Each row has a name. Each question is about the rows just above it.

[170 161 155 113 102 151] -> k_108
[147  96 156  98 113 151] -> k_754
[172 179 159 115 113 160] -> k_805
[152  64  87 128 122 165] -> k_718
[131 115  85  76 131 151] -> k_449
[159  82 125 129 121 144] -> k_50
[163  88 127  90 151 132] -> k_10
Shared by k_10 and k_449:  [151]
Which value is in both k_108 and k_805?  [113]
Which value is in both k_50 and k_805?  [159]
Shared by k_108 and k_449:  [151]

[129 147 159 174 147 129 147 104 148 128 146 147 169 135 170 126 161 116
 148 148 148 140 129 139] : k_683
[132 104 125 135 105 147 104 103 105 130 105 103 146 110 147 128 121  93
 106 105 104 134 124 111] : k_393
[128 119  95 100 118 129 118 120 121 125 120 103  86  70  83 127  98 110
 119 119 118 117 148 117] : k_296
[121 104 170 144 101 132 103 103 103 124 103 101 167  97 170 133 167 104
 103 111 101 116 130 135] : k_737
Whose row is [121 104 170 144 101 132 103 103 103 124 103 101 167  97 170 133 167 104
 103 111 101 116 130 135]?  k_737
Whose row is [128 119  95 100 118 129 118 120 121 125 120 103  86  70  83 127  98 110
 119 119 118 117 148 117]?  k_296
The row with [132 104 125 135 105 147 104 103 105 130 105 103 146 110 147 128 121  93
 106 105 104 134 124 111] is  k_393

[ 73  88 180 179 134  97  93  87 114 163 153 159 178  93] = k_55
[162  88 175 178 135 111 100  77 120 162 157 157  73  91] = k_516
[ 74  90 171 179 136 156 109  67 124 162 160 153  69  90] = k_588
[121  88 176 177 135 106  97  81 116 163 156 158  75  91] = k_327
[118  88 173 179 136 116 103  74 122 162 158 156  71  90] = k_543
Shared by k_588 and k_327:  [156]
Whose row is [ 73  88 180 179 134  97  93  87 114 163 153 159 178  93]?  k_55
Where do [118  88 173 179 136 116 103  74 122 162 158 156  71  90] appear?  k_543
Which row holds [ 74  90 171 179 136 156 109  67 124 162 160 153  69  90]?  k_588

[117 149  99 120 133 120 117 125 132 115] : k_425
[126 115 153 130 129 132 127 120 126 129] : k_203
[128 126 121 125 140 132 126 128 121 128] : k_883
[129  74 175 123 125 116 126 138 130 115] : k_959
[131 128 129 125 116 123 131 125 129 127] : k_525
[127 181  81 126 137 128 128 117 130 130] : k_931
[130  99 148 123 136 120 127 128 127 126] : k_496
[132  96 156 131 133 131 133 129 130 132] : k_865
[131  88 157 124 139 120 130 140 130 125] : k_151
Shared by k_425 and k_931:  [117]
Whose row is [126 115 153 130 129 132 127 120 126 129]?  k_203
Whose row is [132  96 156 131 133 131 133 129 130 132]?  k_865
Whose row is [127 181  81 126 137 128 128 117 130 130]?  k_931
The one value in k_931 and k_425:  [117]
Shared by k_525 and k_425:  [125]

[134 143 114 158 158 152] -> k_764
[111 117 121  89  99 100] -> k_209
[ 93  95 113 103 103  97] -> k_939
[131 106  96 186 182 120] -> k_676
[113 107 125 139 132 112] -> k_687
[129 136 128  77  76 120] -> k_207
Which value is in both k_207 and k_676?  [120]
Which value is in both k_687 and k_939?  [113]

[142 170  93  69  83 104 107] = k_58
[140 151  83  82 121 147  93] = k_468
[136  92 106  69  82 157  83] = k_321
Which row holds [140 151  83  82 121 147  93]?  k_468
The row with [136  92 106  69  82 157  83] is  k_321
[142 170  93  69  83 104 107] is in which row?  k_58

[111 137 115 139 127 106 127 111 110] -> k_504
[112 106 112 109 127 141 127 113 110] -> k_674
[110 166 119 169 128  74 111 110 169] -> k_345
[112 109 112 109 127 141 127 113 110] -> k_256
Which value is in both k_345 and k_674?  [110]
Whose row is [110 166 119 169 128  74 111 110 169]?  k_345

[127 119 133 136 127 124 126 128 129 136 137 131 130 145 132 131 173 121
 129 134 173 107  76]  k_913
[ 99 117 134 149 129 135 118 121 133 143 142 133 119 127 131 137 149 111
 140 131 134 111 124]  k_443
[127 119 133 136 127 124 126 128 133 132 137 131 110 129 123 136 136 126
 133 118 126 121 122]  k_955
[127 119 133 136 127 124 126 128 129 136 137 131 130 145 132 131 173 121
 129 134 173 107 119]  k_568
[ 93 118 143 131 119 101 112 126 121 148 137 129 129 126 136 150 160 110
 136 136 139 108 106]  k_146
[106 104 153 131  95  95  99 108 136 105 151 131 131 144 133 130 173 121
 129 133 173 108  76]  k_87
[ 94 117 156 131 112 107 112 128 143 132 131 128 127 136 117 151 163  96
 133 137 144 108 103]  k_359
Whose row is [106 104 153 131  95  95  99 108 136 105 151 131 131 144 133 130 173 121
 129 133 173 108  76]?  k_87
Where do [127 119 133 136 127 124 126 128 133 132 137 131 110 129 123 136 136 126
 133 118 126 121 122] appear?  k_955

[126 129 121 129 132]  k_190
[149 129  71 127 128]  k_360
[116 129 126 125 128]  k_167
[ 96 127 149 121 126]  k_326
[128 128 107 124 127]  k_846
[130 128 127 124 126]  k_982
The one value in k_326 and k_167:  [126]
The row with [116 129 126 125 128] is  k_167
Whose row is [149 129  71 127 128]?  k_360
Where do [126 129 121 129 132] appear?  k_190

[141 118 107 129 129 153 151] : k_644
[101 127 129 130 145 150 150] : k_353
[126 129 123 117 106 119 119] : k_843
[ 96 143 127 135 142 130 133] : k_813
[111 129 135 137 176 169 167] : k_888
[130 137 130 134  95  75  75] : k_701
Shared by k_644 and k_353:  [129]
Shared by k_701 and k_813:  [130]

[131 120 128 142 126 134 130 140 130 120 137 129 108 125 141 130] -> k_446
[110 122 129 131 117 131 131 131 152 130 115 125 136 140 139 137] -> k_79
[117  68  97 127 117 150 122 150  86 134 139 161 113 120 165 131] -> k_348
[150 139 135 125 139 126 128 120 115 119 146 140 108 119 130 120] -> k_493
Whose row is [110 122 129 131 117 131 131 131 152 130 115 125 136 140 139 137]?  k_79
Whose row is [131 120 128 142 126 134 130 140 130 120 137 129 108 125 141 130]?  k_446
Whose row is [150 139 135 125 139 126 128 120 115 119 146 140 108 119 130 120]?  k_493
Which row holds [117  68  97 127 117 150 122 150  86 134 139 161 113 120 165 131]?  k_348

[124 162 172 125 139 123 149  81  62 168  89 148 134 143  98 116 161 118
  98 118 146 133 161 172 132 160 105] -> k_661
[124 112 109 125 139 123 108  81  62 168 173 148 105 143  98 116 167 118
  98 118 118 172 161 172 132 160 105] -> k_877
[156 144 172 127 120 121 155  78 158 125 123 163  89 140 118 125 149 119
 164 122 146  57  94 138 142 107  91] -> k_563
The row with [124 162 172 125 139 123 149  81  62 168  89 148 134 143  98 116 161 118
  98 118 146 133 161 172 132 160 105] is  k_661
Where do [156 144 172 127 120 121 155  78 158 125 123 163  89 140 118 125 149 119
 164 122 146  57  94 138 142 107  91] appear?  k_563
Which row holds [124 112 109 125 139 123 108  81  62 168 173 148 105 143  98 116 167 118
  98 118 118 172 161 172 132 160 105]?  k_877

[125  99 122 107  84 156] -> k_208
[137 161 124 151 111 103] -> k_457
[139  99 122  84 129 156] -> k_596
[124 156 125 154 171 115] -> k_578
[126 130 134 124 133 143] -> k_185
[136 134  85 127 166 121] -> k_383
[135 121 155  99 129 156] -> k_5
[135 121 155 119  83 131] -> k_312
[129 119 102 125 150 120] -> k_513
[139 167 121 139  95 122] -> k_745
[ 94 130  86 118 138 125] -> k_901
The one value in k_185 and k_901:  [130]
Which value is in both k_578 and k_5?  [156]
Which value is in both k_312 and k_745?  [121]
Shared by k_185 and k_578:  [124]
Which value is in both k_513 and k_5?  [129]

[121 125 129 128 114 130 136 156 136 131 136 109 133 132 131 139 131 140
 131 138 126  89 129 123 133 130 126 132 128 123 132 126 133] : k_987
[132 130 155 122 109 129 128 183 157  97 129  86 126 127 135 156 127 159
 128  89 125 127 157  99 127 136 129 127 132 128 126 130  91] : k_946
[155 131 112 133 149 124 132  93 132 132 125 171 135 132 130 126 135 127
 116 127 134 131 130  88 133 125 135 131 127 132 132 135 130] : k_821
[121 125 129 128 114 130 136 156 136 131 136 109 133 132 131 139 131 140
 131 138 126  89 129 123 133 130 126 132 128 123 132 126 133] is in which row?  k_987
Whose row is [155 131 112 133 149 124 132  93 132 132 125 171 135 132 130 126 135 127
 116 127 134 131 130  88 133 125 135 131 127 132 132 135 130]?  k_821

[132 106 129 107 109] = k_298
[122 159 122 159 158] = k_364
[186 186 128 184 141] = k_767
[123 142 128 122 140] = k_475
[108 142 136 159 158] = k_549
Which value is in both k_364 and k_475?  [122]
Which value is in both k_475 and k_549?  [142]
Which value is in both k_475 and k_364?  [122]

[ 66 132 160 159]  k_711
[119  66 146 105]  k_840
[126 119 128 128]  k_388
[146 128 101 160]  k_615
[159 134  76 167]  k_714
[124 117  76 117]  k_184
[117 104 117 133]  k_629
[126 119 132 128]  k_575
Which value is in both k_184 and k_629?  [117]
Which value is in both k_714 and k_184?  [76]
Which value is in both k_714 and k_711?  [159]
The one value in k_711 and k_575:  [132]
Shared by k_711 and k_840:  [66]

[135 113 169 133 166] -> k_387
[109  68 139 132 168] -> k_566
[133 113 139 139 105] -> k_721
[133  88 168 133 167] -> k_40
[138  88 139 133 139] -> k_159
[139  93 105 133 166] -> k_727
Shared by k_566 and k_159:  [139]
Shared by k_721 and k_566:  [139]
Shared by k_159 and k_566:  [139]
Which value is in both k_40 and k_387?  [133]
Whose row is [139  93 105 133 166]?  k_727
The one value in k_566 and k_40:  [168]
Shared by k_566 and k_721:  [139]

